In the data rows, the value 128 means zero.
Some points, each followed by its number:
[163 164 166 116 114 124  94 127 106 143 160 150 157 112 104 111 127 110 179 104 161 113 122 193  96  60 107 120  74 101 105  98 170  47 127 127 187  79 106  77 141 226 101 165 103 214 126 128 220 163  90 134 132 115  85 150 158  95] 0
[129  93  87 105  76 117  82  81  94 115 151 138 129 122 101 122 196  24 110 125  98 114 127 135 225 103  77 108  63  81 196 116 151  86  94  97 122 105 140 126  76 222  79 141  94 140 208 122 147 115 130 138 143 125 101 182 136  99] 1
[167 113  96  87  71 136 123  71  96 133 153 150 160 142 157 140 197  42 124 131 109 137 129 178 204 101  73 146 103  53 169 119 151  66 110 122 104 118 106 139  84 231  84 160 100 178 206 113 177 122  90 191 151 119 131 164 125 114] 2
[174 111  92 112 115 102 101 131  77 106 129 105  95  71 117 117  93 125 139 110 102 151 120 182 126  89 103 103 100 110  89  85 155 122 116 140 132  97 121 116 151 192 116 176 111 224 158  97 108 121 102 129 165 137  89 166 108 105] 3
[133 132  75  94  68 132 130 106 103 114 173 140 154 104  94 129 124  45 144 114  79 172  66 174 161  21 104  78  90 110 183  35 177  72 106 119 164  74  75 135  77 225 114 131  90 153 170  78 164 115 110 124 171 111  67 167 183 106] 4
[172 133  86 124 121 143 115 106  75  76 156 162 133  92 120 129  48 168 161 153  83 178  67 131  74  96 114 106 111 131  58  74 172 113  88 134 134  87  81 112 123 195 106 167  81 143 166  89 142 161 112 147 168 126  97 121 121 135] 5
[136  94  64 152  98 113  96  92  87 103 162 136 103  81  89 129  95 126 100 104  81 149  93 172 139  51  93  66 101 126  67 109 189 155 119 137 122  96 117 105 111 199 112 153 107 199 188  97 127 179  95 106 160 136  79 161 153  80] 6
[148 122  89 101 119  79  96 116 113 126 153 126 101  81 109 141 123 100 114 114 106 143 142 172 174  79 117 112 114 104 154 103 142 105 112 142 153  84 108 113 108 198 124 137  79 166 187 119 126 120 112 119 187 102 102 153 106  97] 7
[157 128  99 130 109 121 112 104  98 105 160 137 116  77  88 152 114 134 121 139  87 159 118 163  94  90  98 104 123 105 100 101 151 123 117 143 101 117  79 133 137 219 116 184  84 143 200  95 139 119  90 151 184 126 123 132 105 113] 8
[191 117  97  61  66 101  75 127  79 106 145 162 125 106 141 116 136  63 142 119 123 144 132 199 161 141 105 117  90 106 135  79 169  77 128 149 160 126  87 106 151 200 103 174 101 200 171 134 106 144 100 155 163  87 111 176 132 123] 9
[141  99  99  66 107 137 120 144  69 105 134 154 127  77 114 120 125 120 145 107  95 166  86 164 143  93 103 122  83 129 116  64 197  83 116 133 168  68 102 120 117 202 118 164  90 183 153 124 130 135 113 119 177 130  74 161 149 142] 10
[110 123 116  88 124 147 142 126  91 138 153 156 118 105 150 161 149 110 158 114 124 165 112 164 155  60 110 127 124  92 124  89 160  68 128 148 153  67 114  97  92 226  88 159  58 136 161 130 176 106  97 133 160  84  87 125 130 121] 11
[170  95 106 101 127 120 153 103 107  92 154 153 152 104 165 174 123 133 159 135 103 166 105 184 126 135 111 138 121  93  73 115 136  80 114 187 119  89 108  80 125 186 110 170  89 162 148 121 169 143 105 142 184 109 131 148 112 141] 12
[143 140  86 102  56 110  58  89  76 117 196 161 133 112 114  82 141  24 142 126 118 131 147 165 210 113  99  94  77  95 169  78 172  99 131 109 147 123  91 139 109 250  69 147 106 156 218  96 111 109  95 151 136  99  93 179 136 100] 13
Which two points above are nearest to each new point by angle? Their numbers follow each, nearest first.
[168 119 112 123 133 122 114 103 119  83 164 178 127  89 101 101  83 100 136 136 112 160 106 171  98  59  80 107  83 134 140  80 134  79 131 125 142  90 105 126 120 214 126 140  92 192 164 101 174 148 120 167 149 121  95 159 137 121] 4 10
[193 132 106 141  91 138  60 102  92  96 195 146  94 127  96 111  97 102 123 146 138 131 119 127 129 121  91 108  66 103 122 139 131 106 117  90  83  97 114 134 139 226  47 161 138 190 197  87 141 119  89 186 126 158 103 196 119 131] 13 8
[177 143  72 107  79  68  87 116 114 134 165 141 117  86  92 138  86  68 144 109 125 154 118 147 162 104 117  93 127 109 152  94 146 111 117 123 126  89  82 181 119 220  68 176  87 162 211  72  76  81  94 120 164  98 113 177 107 152] 13 7
[193 111  58 114 109  74  69 114  86 101 173 133  99  89  77 118 101  88  95  88 108 154  94 161 137 103  88  80  62 130 123 101 140 137 119 125 134  97 119 141 124 188 108 167 100 194 180  90  89 127 120 105 159 141  86 186 140 120] 3 6
[176  92  86  88 122 105  96 100  89  89 158 136 101 101 144 160 103 101 132 117 101 152  91 176 162 154  91 130  96 107 100 117 188  87 100 151 113  86 111 131  92 189 104 141 134 178 174 105 101 125 118 147 163 123 101 185 148 113] 9 10
[125 118 112  43  87 124 114 123  73 125 158 144 108  93 120 152 139  87 154 141 114 138  98 142 190  66  99 137  89 107 152  81 150 109 131 125 170  66 116 131  89 228  77 150  56 132 177 138 145  91 109 134 175 111  71 150 176 122] 11 4
[206 105  85  91  94  88 121  95 116 103 151 153 137 101 116 136 127  79 124 144  83 129 108 156 118 143 124 108  94  94 136 148 120  52 114 149  82 107  88 127 129 211 103 175 132 149 174  74 136  99 123 179 124 127 137 167 140 150] 2 9
[139  95  77 123 111 101  53 108  70  69 165 127 102  86  87  84 131  67  65 103  67 139  97 141 174 153  70  95  79 130 158 114 190 124 103 139 118 141 119 120  98 188 109 132 118 170 201  89 103 125 158 122 148 144  91 185 145  74] 1 13
[187 113 107 130  70 120  96  91  84 106 180 161 156 129  95 141 122  83 120 122  82 139  93 173 123  67 110  58  94 118 162  92 151 105 105 127 116 112  74 106 127 209  92 174  92 155 192  58 143 111  92 155 181 128 103 153 142 105] 4 8
[163  97 110 137 147  71  83 101 111 104 167 156 100  95 106  74  86 123 157  98 149 144 160 152 120 127 110 118 133 128 124  92 153 112 101 147 139  93  93 123 112 165  75 151  73 163 213  99 110 104 111 138 189 103 128 153  68 123] 7 3
[152 114 122  95 114 127 123 136 106 132 140 117 120 118 128 155 129 121 167 142 117 153  90 155 140  72 117 106 117  82 150  96 139  93 102 119 144  64  91 103 111 176  96 177  47 149 160 133 148  90  81 140 198  92  90 132 101 116] 11 7
[145 133 107  96  96 123 118 108  92  87 175 153 132 111  92 111 109  86 147 104 100 153  88 146 146  53  99  87  98 129 134  47 190  99  96 109 148  89  72 155  97 232  69 141  86 132 193  80 126 113 110 146 151 123  85 143 155 137] 4 10
[135  97  73 112 104  68 104  93 104 126 168 130  83  85  98 105 123 109 123 114  85 152 127 133 158 118 117 109 131 123 135  99 146 114  96 151 145 112 109 124 115 185  91 163  79 117 215 117  88 102 120 109 193 108 108 157  94 116] 7 8
[138 140 108 104  87 136  85 107  86 122 158 138 108 107 127 109 146  82 159 113 134 138 135 151 184  62  90 110 102  90 134  82 165 102 122  97 154  94 112 126 104 225  78 150  70 178 194 121 151 124  81 160 167 106 110 145 127 118] 13 11
